x =
[[-.02  .02  .06 -.24 -.12  .29 -.25 -.23]
 [ .12 -.08  .11  .33 -.23  .46 -.32 -.21]
 [ .17  .02 -.10  .06  .31 -.10  .47  .05]
 [-.07 -.14 -.04 -.07 -.13 -.05  .21  .44]
 [-.19 -.35  .17 -.03 -.31  .04  .09 -.35]
 [ .06  .17  .03 -.16 -.11  .47  .02 -.34]
 [-.18 -.08  .09  .28 -.10  .52  .32 -.03]
 [ .04  .12 -.44 -.52  .08 -.66 -.13  .17]
 [ .14  .26  .01  .47  .05 -.32  .07 -.28]
 [-.19 -.10  .00 -.19 -.05  .14  .30  .22]
 [-.18  .18 -.10  .24 -.11  .61 -.02  .31]
 [-.13  .06 -.01 -.34 -.02 -.16  .05 -.06]]
x[-12][0] -> -.02
x[6][-6] -> .09
x[-4][-4] -> .05
x[1] -> [.12, -.08, .11, .33, -.23, .46, -.32, -.21]
x[-1][-5] -> -.34
x[-11][0] -> .12
x[-12][5] -> .29
x[-3][-4] -> -.05
x[9][-6] -> .00
x[-2][-1] -> .31
x[-6][0] -> -.18
x[4] -> [-.19, -.35, .17, -.03, -.31, .04, .09, -.35]
x[0][2] -> .06
x[0] -> [-.02, .02, .06, -.24, -.12, .29, -.25, -.23]
x[0][4] -> -.12
x[7][1] -> .12
x[:, 5] -> [.29, .46, -.10, -.05, .04, .47, .52, -.66, -.32, .14, .61, -.16]
x[7][0] -> .04
x[-11][-7] -> -.08
x[-1] -> [-.13, .06, -.01, -.34, -.02, -.16, .05, -.06]
x[-11][7] -> -.21
x[-5][4] -> .08
x[:, -8] -> [-.02, .12, .17, -.07, -.19, .06, -.18, .04, .14, -.19, -.18, -.13]
x[8][-6] -> .01
x[5][-8] -> .06
x[-11][6] -> -.32
x[11][-2] -> .05
x[-6] -> [-.18, -.08, .09, .28, -.10, .52, .32, -.03]
x[:, -6] -> [.06, .11, -.10, -.04, .17, .03, .09, -.44, .01, .00, -.10, -.01]
x[0][-2] -> -.25
x[-10][-6] -> -.10
x[:, 1] -> [.02, -.08, .02, -.14, -.35, .17, -.08, .12, .26, -.10, .18, .06]
x[-9][-4] -> -.13
x[5] -> [.06, .17, .03, -.16, -.11, .47, .02, -.34]

grid =
[[483 323 381 461 427 352 451 391 384 452]
 [501 364 352 464 367 288 433 380 402 450]
 [554 313 372 653 753 512 292 414  32 491]
 [609 242 490 516 701 456 344 364  36 598]]
grid[0][0]	483
grid[-3]	[501, 364, 352, 464, 367, 288, 433, 380, 402, 450]
grid[-3][7]	380
grid[-2][-4]	292
grid[-1][-1]	598
grid[-4][-2]	384
grid[:, -9]	[323, 364, 313, 242]
grid[-1][-10]	609
grid[-1][4]	701
grid[3][7]	364
grid[-1][-5]	456
grid[-3][-10]	501
grid[1][-5]	288

B = .61	-.47	-.33	.35	-.52
B[0]	.61
B[1]	-.47
B[2]	-.33

arr = -.17	-.17	.21	-.09	.25	-.32	-.66	-.03	.27	-.17	.45	.41
arr[0] = -.17
arr[8] = .27
arr[11] = .41
arr[7] = -.03
arr[9] = -.17
arr[5] = -.32

M =
 .27   .18   .30   .11  -.11  -.53   .09  -.33  -.59
-.49  -.48  -.14   .00   .22   .07   .04  -.07   .64
-.57  -.59   .25   .42   .34   .17   .53  -.44   .11
Rows and columns are counted from 0.
(0, 0)	.27
(1, 8)	.64
(0, 7)	-.33
(1, 5)	.07
(2, 8)	.11
(2, 4)	.34
(1, 1)	-.48
(2, 5)	.17
(2, 6)	.53
(1, 0)	-.49
(1, 4)	.22

a =
4035  4254  5687  5001  3550  3344  4211  4564  4389  4716  5325  5655  6176  4198  6745  6300
4377  5715  6458  4317  3151  3559  4638  5134  4121  5112  5135  5640  4968  3677  7114  7674
4196  3947  5852  4676  4015  4164  4049  4093  3241  3983  4589  6059  5668  2842  6288  6927
4102  4272  6237  4966  2933  3590  4184  4683  3988  5131  5361  6481  5858  3398  6392  5592
4629  4781  5504  4601  3016  3608  3862  4723  4528  5991  5834  5398  4739  2405  5866  6122
3997  4342  5638  4552  2751  3615  4300  5516  4967  4888  4712  4405  4229  2914  7364  7194
4117  4758  6203  4285  3193  3505  4255  4341  4475  5207  6140  6147  5102  3063  5828  5668
4211  4270  5794  4120  3176  3733  5130  5289  4206  4597  4029  4470  4667  4081  7313  6039
5574  5004  5592  4539  3069  4008  4707  4491  4354  4979  5255  5177  5316  3737  7812  7380
4567  4102  5802  4481  3160  3223  4265  4753  5210  5690  5039  5062  4172  2522  6327  7245
4049  4378  5442  4561  3228  4406  4864  4481  3872  3923  4132  4939  5730  3922  6207  6175
4856  4132  5780  4465  3648  4035  4020  4711  4313  5064  4841  5688  5375  4489  7554  6662
a[0,0] = 4035
a[6,13] = 3063
a[11,11] = 5688
a[5,2] = 5638
a[2,2] = 5852
a[7,0] = 4211
a[:, 8] = [4389, 4121, 3241, 3988, 4528, 4967, 4475, 4206, 4354, 5210, 3872, 4313]
a[0,5] = 3344
a[3,1] = 4272
a[9,7] = 4753
a[0,14] = 6745
a[9,10] = 5039
a[1] = [4377, 5715, 6458, 4317, 3151, 3559, 4638, 5134, 4121, 5112, 5135, 5640, 4968, 3677, 7114, 7674]
a[2,13] = 2842
a[8,2] = 5592
a[2,3] = 4676
a[:, 7] = [4564, 5134, 4093, 4683, 4723, 5516, 4341, 5289, 4491, 4753, 4481, 4711]
a[11,13] = 4489
a[8,6] = 4707
a[10,11] = 4939
a[0,12] = 6176
a[2,1] = 3947
a[0,13] = 4198
a[11,12] = 5375
a[0,3] = 5001
a[7,12] = 4667
a[2,12] = 5668
a[6,5] = 3505
a[1,6] = 4638
a[9] = [4567, 4102, 5802, 4481, 3160, 3223, 4265, 4753, 5210, 5690, 5039, 5062, 4172, 2522, 6327, 7245]
a[5,5] = 3615
a[7] = [4211, 4270, 5794, 4120, 3176, 3733, 5130, 5289, 4206, 4597, 4029, 4470, 4667, 4081, 7313, 6039]
a[4,11] = 5398
a[3,11] = 6481
a[1,2] = 6458

X =
-.12	.20	.24	.19	-.44	.53	.25	.26	.06	-.39	.18	-.46	.23	.07	-.04
.09	.14	-.09	-.14	-.05	-.01	.15	-.05	.02	-.13	.10	.13	-.03	.10	-.04
.10	.49	.33	.19	-.66	.72	.57	.29	.07	-.53	.37	-.63	.23	-.04	-.11
X[0][0]: -.12
X[1][5]: -.01
X[1][3]: -.14
X[:, 3]: [.19, -.14, .19]
X[2][8]: .07
X[0][8]: .06
X[:, 6]: [.25, .15, .57]
X[2][11]: -.63
X[1][14]: -.04
X[0][9]: -.39
X[:, 7]: [.26, -.05, .29]
X[2][10]: .37
X[2][12]: .23
X[2]: [.10, .49, .33, .19, -.66, .72, .57, .29, .07, -.53, .37, -.63, .23, -.04, -.11]
X[:, 12]: [.23, -.03, .23]
X[:, 8]: [.06, .02, .07]
X[0][10]: .18
X[:, 1]: [.20, .14, .49]
X[0][5]: .53
X[0][3]: .19
X[1]: [.09, .14, -.09, -.14, -.05, -.01, .15, -.05, .02, -.13, .10, .13, -.03, .10, -.04]
